Each path below is one point turned by a fixed rotation once a step. After each direction that follows a path, write how fast that rotation turns it, in degrees each step (0 if it stays still).
Each turn is a multiple of 5 degrees from 10 to 175, or 0.
Each row of a path follows its step; steps can be skipped.

step 0: [-15 -11 -12   4   1 -19  15   0  -8 -27   1   4  -8  12   6   5  -9  -5
 -23  -2  13   6 -17   2 -22  -8  -5   3  -7 -14 -19  25  12  10   6  -3
  -2 -20  -2  13   4  11  17  -4  -3  -4 -12  -5  10   0  24   2  21 -21
   5  -3  -5  -9   2   8  -8  -7   2 -32   5  -7   8 -27]
step 1: [-10   2  23   3  -6 -20  -3  -2  -6 -10   7  -9  15   3 -15   1   6   3
 -10 -13  -6 -21 -12  -1   1  10  14 -20  12  12  17   2  -5  -1  11 -18
  -3 -12   6   5 -11  15  -4   0 -18   2   7   3  20  -3  11   5   9   7
 -18   4   1  31  39 -12  -7   8  -7   4 -14  16 -16  21]
step 2: [ 15  -6 -13 -16 -18  15 -11  17  -1   0  -2  -6  11 -12  19  -9  -5   9
 -16  -7  19  16  10 -18 -18 -11 -10  12  -5   7  23   7  16   7   2  -1
 -13 -22  14   6  13   1  -7   3 -17  -2  29   8   2  10 -12   0  -5  -3
   1 -16  -2  14  -4 -13   9   3  11   3  35   8  -8  -5]
step 4: [ 10 -31   1   7  -3 -15  11 -17   8 -16  20  -7  -1   3   3 -16 -10   2
 -13  19  20   8  -1  11  -7 -19  -2  21   0  12 -35   7   4 -24 -17 -19
   8 -19  -7   4   6 -16   8   0   8   3   3  21  -2  -3   7   9  16  -5
   6  -3   7  -3  13  -4   7   1  -2 -12  -3   7  11 -17]
step 7: [  7  -4 -22   0  16  10 -14  -8  -5  14 -27  -5   8   3  12  -7   3 -10
   7  11 -17   9 -13  -1 -16  -8 -12 -15  -1  26   9  -4  -2 -10  -5 -21
  17   1  -2 -30 -15   4  -5 -17  -5  -8  14  -3   2   3  -7  -9  -2  14
 -14  -4   7  -9   7  12  -3  18  -9  24  33  -3  -3  -1]
step 8: [ 10   1   3  -4   5 -10  -6   7  13 -11  13  -1  -8  33  -1 -23 -10   2
  14   5   5  14   6  12  -3 -18  -4  14 -13  15 -16  -4  16   4  -3 -11
   2   5  11   1  18 -27  10  -9   9  -4 -31   2   6  16  -5   0   0  -6
  10   6  16   4  13  20  -9 -16  10  -1   1  17  12 -29]
step 9: [ 21  14  17   9 -16  -9  -3   7   6  -6  -6  18   5 -22 -26  11  22  -1
  -6  19  -4 -10 -32   9 -10   2   0   0   1  22 -15  -3  -5 -16 -19  18
  15  -7 -11   4 -13  16  -4  -8 -10   9  -6   2  18   5  14   5   0 -12
   1 -11  -9   2  21  13  -4  11   3  -9 -15  -4   9 -10]
step 10: [  1   2  -8  -4  -5   3   3  -2  16  -4 -10   2   5   4  -1  10  -6  -5
  -2   7  -4   5  15   2  19   5   1  10 -19  33   0  12   6  30  24  -9
  -4  -9  12  14   1 -13  -9  -5 -20   4  10   9   2   9 -23 -10  -3 -28
   6  -2 -30   5  16 -23   7  -1 -11   5 -16  -7  -7  11]
step 11: [  9   8 -20  -5   5  14  21   9  -2  -5 -16  12  10  -9   0 -21 -13 -13
   7 -28 -37 -12   3   6 -14  -3  -8  -6 -11   4   7  11  13  -7  13   4
  -8  -9  -3 -16 -11  16 -13   2 -16   3  -6  -8  -6  -7  -6  10  -1   4
   2  -7   6 -19   2  16 -10  25 -12  11  26   2   5 -11]
step 13: [ 14  11  13   5 -30 -29  -7   1   1   9   1  -9   9  -2  17   7  11 -12
  -4  -5  -4   1 -23  10 -11 -16  14   0 -21   4  -1   0  17   2 -22  13
   3  -4  -6  11  -4  -3   1  13 -16   6 -15  19   7   3  32   0 -14  -9
 -10   7  -6   0  10   6 -21  -2   1  -6  15 -14  22 -11]
step 14: [ -1   8   4  18  -5  16 -22   8  15 -27  16  21   1 -11 -16   8  -3 -14
   9  -8  11  -5   0 -12  -8   6   3  15  -4  19  14   6  -9  11  14 -14
  -2  16   4  23   1   7  -4   0 -18   6  17  10   3 -15  -3   3  10 -27
   6  12 -16   2  15  -1 -14 -17  -3  -1 -15   5 -15  10]
[-2  4  8  1  3 -5  0 -1  4 -1  1  2  0  1  2 -2 -7  3 -4  3 -5  4  2  1
  5  4  1  3 -5 -1 -1 -1 -2  1  4 -3  2  2  6 -4 -1 -3  1  4  2  3 -1 -1
  0  0  3  4 -5  3  0  0 -4  7  0 -1  3 -3 -3  3  2  5  3  2] | 160
[ 3  2  3  1 -1 -1  1 -2 -3 -1 -1  1  1 -2  1 -2  3  4 -4 -1 -1 -5 -1  3
 -6  2  9 -5 -3  1 -2  2 -3  3  2  2  3 -5 -3 -6 -3  2 -1  0  5  2  2  5
  2  3 -6  0 -2  6  1  2 -1 -3 -5  0 -8 -3  2  0  2 -2  2 -3] | 175
[-2  5 -3 -3  1 -3  1 -1 -5  3 -3 -6 -1  1  2  3 -1  2  2  3 -5  2 -4  1
 -2 -4 -1 -4 -4 -2  2 -3  4  7  6 -1 -2 -1  0  6  7 -6  0  0 -4  1 -6 -1
 -3  5  0 -2  2  2 -1 -2 -4  0 -4  2 -2 -3  0 -5  2 -4  1  1] | 140
[-1  4 -2  4 -1  1  0 -1  0  2  3  0  4 -6  0  6 -5 -6  1 -2  1 -3 -2  3
  1  4  3 -1  3  6  7  1 -5  4 -1  8  0 -3  0 -1  1 -2  7  1 -3 -2  1  3
  0  3 -1  4  4  0 -2 -2 -2  3  3 -3  4 -4  2 -1 -2  4  2  0] | 85

step 0: [  4  -9 -20 -33   6   0  -3   6   3  -4 -10 -27   0  17 -16 -13   9 -16
  -4  22  -5  -2  -9  19   3  -6  27  14 -11   2  -1   9   3  11  10  -3
  -2  -6 -19  -3  11   9   1 -10  -4 -25  -5 -17   1 -20  -4   5 -15   4
  -7  12  -1 -14 -16  -1  -7   2  -4  -9 -14 -37   0   0]
step 2: [-12  16  21  13   8  12 -24   9  21  17  11  10  18  -8  -7  -7  -1  13
 -27   3  16   8   5   2   1   9   9   7  15  -9   4   2  -7  14 -24  -7
 -13  -4  18  -9  -3  -7  -4 -19  10 -12   5  19 -21   8 -13   4   5   5
  -7   6  -9  23   3  33   0  -3  10   9   0 -14   4   2]
step 3: [ -4  12   4   0   4  24  -4  19 -13  16  17 -31  -6   8  11  -3   6   3
  -2 -14   3  -6   7  18  24   5  -8   6  -3  -9   1   0   4 -19  22 -20
   1  -4  -4   2  -2   7   3   3 -14  19 -31  25  31   6  12 -10 -11 -11
  -5 -16 -10 -13   8   2  10  -5 -19   3   4   1 -11   3]
step 4: [  2 -21 -17   3 -25  -5 -10  -9  -3  -2  -3  17   2 -10 -16  22  -5   3
 -23  -3  -3   0  13   6  -8 -10  -8  12   9  16  16 -26   3  19   6   5
  14 -10 -26 -13   2   8   9  12 -21   3  19  -8  -8   5  12  -8 -24  -1
 -19 -20   2  -9   1 -11  -6 -13  16 -10  -1  10   6   8]
step 6: [ 26 -14  25   3   8  -2  16  12   4   5  -7  10 -13 -23  14   1 -14   0
  15  -6 -19 -14  13 -13  -1   3  13  -8 -12 -15  -9  17   2   0 -20 -13
 -15 -14 -11   0  -5  11   2  -8  -3 -16   2   5   0   1   8  11  -6 -20
  18 -21  -2  13  16  12   3  34  -5 -19   3  17   3   5]
step 7: [  6  -1  12   2 -11   2  -8  11  -7 -16  19   0  13  -8  -3  -3  -2  -9
  13   2  20  -3  18  12   8  -8 -27  -6  -8 -19  20  -5  -8  -2   0  10
  11   6   4  11  19   2  19 -12  11  -5   8 -21  -2  19  12  17   3 -16
 -11   0  10  17 -24 -12  -7   3 -15  34   7 -20 -10  -9]
step 8: [-17  -2 -21   0  12 -13  -3  -8   3  24  15  -7  -1  27  16   1  -3   3
   2 -29  12  -1   1 -12 -14   3  17 -16 -20   2  -8  -1   3  15  24   6
   4  -9  -1  20 -20 -16  13  -9 -17   6  -5  -3  12   8  -7 -10   5  16
   2  -3  10  16 -10 -30   9  -4  13  -1  -7   3  15  -6]
step 9: [  5 -11  -7 -19 -18  11   2 -10  24 -14  -8  16 -17  14  -9 -18 -17  -5
   0 -11 -15  -1 -16   2  -8 -10  15  -9   9  -7  18  -9   9  -9 -22  -7
  11   1  10 -16  -2 -13   9   4   3   4  12   8   2 -12  -5   3   1  22
  17  -4  12 -22   4  10  17 -10  -4  -2  39  -6  -4  -2]
step 10: [ -3 -10  13  10  14   1   3  -8 -19 -16 -15  14   7   4   0   0  -3  16
   0 -10  18  -9  -6  -5   6  37 -19  13  13  10 -11  11   6   3  -3  -2
   1   5   1   4  -6 -10 -17  -7  -4   1  -8  -7  12  12  -9  21  15  -5
  -5  27  10 -31 -10  16 -22  18  -9   1   1  22 -11   2]
step 11: [  7  15   7   8  10  -9  -4   8   9   6 -10  -6  -7  16  -2  -1   3 -43
   2  23  15   7 -16   0  -2   0  10  19 -25   5  14   0   6   2  17 -10
 -10 -22  -2  -5 -12  27   4   6  15 -18   0 -16  -2  18  12  -1   1   9
 -15  -1   9   0  16  13  -9   4 -16  -6 -16 -12  15  11]
step 14: [  2   9   5   5  -5  10   5  -6  15   9   7   2  -8   5  -2  -2  13   0
  -5 -13  -9 -16  37  15  19   1   4  10  -4   8  -3   7   8 -27   3  -5
  -6   6   7   8   4 -20  -6   3  28   3 -10 -17  25 -26  14 -15 -15  -5
   5   7  -6 -10  15  23   5 -18 -22   2  -8   2 -14  -3]
[-2 -4  3  3 -1 -3  1 -2  2 -1 -3 -8  1 -1  5 -1  1  3  1 -3  2 -1 -1 -6
  5 -2 -2 -3 -2  2 -8 -1  1 -7  3 -3 -2 -5 -4  0 -1  0  1  0 -4  7 -3  4
 -2 -1 -1  2  0 -1  1  6 -1 -2 -4 -3 -4  0  0  5 -1  3  0 -2] | 155
[-4  0 -4 -3  2 -7  4 -1 -2  0  6  0 -1 -4 -5  1 -2  1  1  3  2  2 -2  3
 -2 -4  0  2 -3 -2  1 -3 -2  0  7 -5  3 -6  0  2  7 -2  4  2 -5 -2  0  3
  3  2 -3 -1  5  0  1 -6  3 -1 -3  1 -4 -3 -3 -1 -5 -3  1 -1] | 90
[ 0 -2  5  0 -6 -3 -4 -2 -1  0  3  2  3  1  5  0  1  1  3  1 -1  3  0  5
  4 -3  0 -2 -4 -2 -4 -3 -4  2 -4 -2 -4 -2 -1  2  2  0 -4 -1  4 -4 -3 -3
 -2  1 -4  0  6 -1  1 -1 -7  3  1 -6  5  6 -2  0 -4 -7  3  1] | 65
[  2  -2   2   4  -1  -2   6   0   1   0  -1   1   1   0   1  -1  -1   5
   3  -1  -3  -4  -4   5  -4  -1  -1   4   0   1   0  -6  -1  -3  -1   4
  -2  -1   1  -1   0   5  -3   2   3   3  -7   3  -3   5   0  -1  -3  -4
 -10   0   2   3   3   1   1  -7  -1  -4  -2   1   0   6] | 45
[ 1  8 -7  3 -3 -1  0 -4 -2  2 -6  9  0  1 -3 -1 -1  1 -2 -2  1  0  3  0
  0  0 -4  5 -4  2  2 -2 -1  1  3  0  3 -3 -1  1 -4 -1 -2 -1  2 -1  0  3
 -3 -2  4  7 -1 -7  3  4 -2  1  0 -4 -1 -1 -3  3 -4 -1  2 -4] | 115
